[[109 138]
 [131 136]
 [103 131]
 [112 141]
 [116 132]]
->
[[109 138]
 [103 131]
 [116 132]]

[[127 132 129 127 134 136 134 131 125]
 [125 112 135 125 128 112 124 122 119]
 [115 107 116 119 122 138 117 112 113]]
->
[[127 132 129 127 134 136 134 131 125]
 [115 107 116 119 122 138 117 112 113]]

[[106 136 113 135 106]
 [123 130 118 129 117]
 [111 124 120 123 114]
 [119 123 120 123 117]
 [114 107 136 107 135]
 [119 139 110 138 106]
 [133 112 142 113 149]]
->
[[106 136 113 135 106]
 [111 124 120 123 114]
 [114 107 136 107 135]
 [133 112 142 113 149]]

[[144 147]
 [106 145]]
->
[[144 147]]

[[133 126 120 136 131]
 [131 126 151 126 130]
 [114 135 143 115 126]]
->
[[133 126 120 136 131]
 [114 135 143 115 126]]

[[136 113 116 112 134 114 128]
 [134 122 121 121 130 125 128]
 [133 116 120 120 130 119 132]
 [136 103 116 104 135 112 136]
 [133 112 132 121 134 121 134]]
->
[[136 113 116 112 134 114 128]
 [133 116 120 120 130 119 132]
 [133 112 132 121 134 121 134]]

[[137 119 123 122 135 134]
 [118 141 127 121 134 118]
 [123 134 120 129 139 138]
 [130 134 120 135 154 129]
 [134 108 115 126 142 125]
 [128 120 122 146 141 134]
 [116 129 125 146 136 126]
 [129 125 116 144 144 131]
 [133 118 114 147 133 127]
 [127 129 127 142 136 132]
 [126 120 123 127 146 130]]
->
[[137 119 123 122 135 134]
 [123 134 120 129 139 138]
 [134 108 115 126 142 125]
 [116 129 125 146 136 126]
 [133 118 114 147 133 127]
 [126 120 123 127 146 130]]

[[140 132 129 123 137 129 128]
 [128 126 128 135 108 132 129]
 [129 139 125 122 135 125 124]
 [138 120 129 126 145 127 129]
 [120 135 140 126 131 132 128]
 [145 137 139 124 116 128 124]
 [119 117 116 119 120 133 127]
 [142 137 132 127 126 128 137]
 [113 127 139 128 150 129 130]
 [149 127 136 131 121 139 123]]
->
[[140 132 129 123 137 129 128]
 [129 139 125 122 135 125 124]
 [120 135 140 126 131 132 128]
 [119 117 116 119 120 133 127]
 [113 127 139 128 150 129 130]]
---
[[129 121 144 135 123 134 113 108]
 [129 136 131 134 102 146 114 152]]
->
[[129 136 131 134 102 146 114 152]
 [129 121 144 135 123 134 113 108]]

[[113 136 137 140 123 135 132 125]
 [137 132 130 131 131 129 125 124]
 [130 134 126 140 129 121 139 111]
 [117 132 133 138 131 138 131 149]
 [131 133 135 116 127 130 139 117]
 [131 126 144 129 132 128 136 140]
 [127 119 122 125 139 115 134 124]]
->
[[127 119 122 125 139 115 134 124]
 [130 134 126 140 129 121 139 111]
 [137 132 130 131 131 129 125 124]
 [117 132 133 138 131 138 131 149]
 [131 133 135 116 127 130 139 117]
 [113 136 137 140 123 135 132 125]
 [131 126 144 129 132 128 136 140]]

[[131 147 136 112 143]
 [124 142 113 127 107]]
->
[[124 142 113 127 107]
 [131 147 136 112 143]]

[[122 129 141 119 131]
 [122 137 151 116 134]
 [110 129 115 120 129]]
->
[[110 129 115 120 129]
 [122 129 141 119 131]
 [122 137 151 116 134]]

[[132 129 102 123 121 123 138 127 112]
 [114 130 118 121 114 104 111 138 115]
 [107 103 120 129 130 103 110 114 126]
 [122 153 147 112 100 136 113 143 133]
 [141 143 110 120 117 134 144 132 116]
 [144 138 101 127 124 126 144 134 108]]
->
[[144 138 101 127 124 126 144 134 108]
 [132 129 102 123 121 123 138 127 112]
 [141 143 110 120 117 134 144 132 116]
 [114 130 118 121 114 104 111 138 115]
 [107 103 120 129 130 103 110 114 126]
 [122 153 147 112 100 136 113 143 133]]

[[108 144 121 129 123 138 136 134 122 148]
 [111 150 120 127 124 133 135 133 121 150]
 [117 147 130 129 120 144 136 131 122 146]]
->
[[111 150 120 127 124 133 135 133 121 150]
 [108 144 121 129 123 138 136 134 122 148]
 [117 147 130 129 120 144 136 131 122 146]]
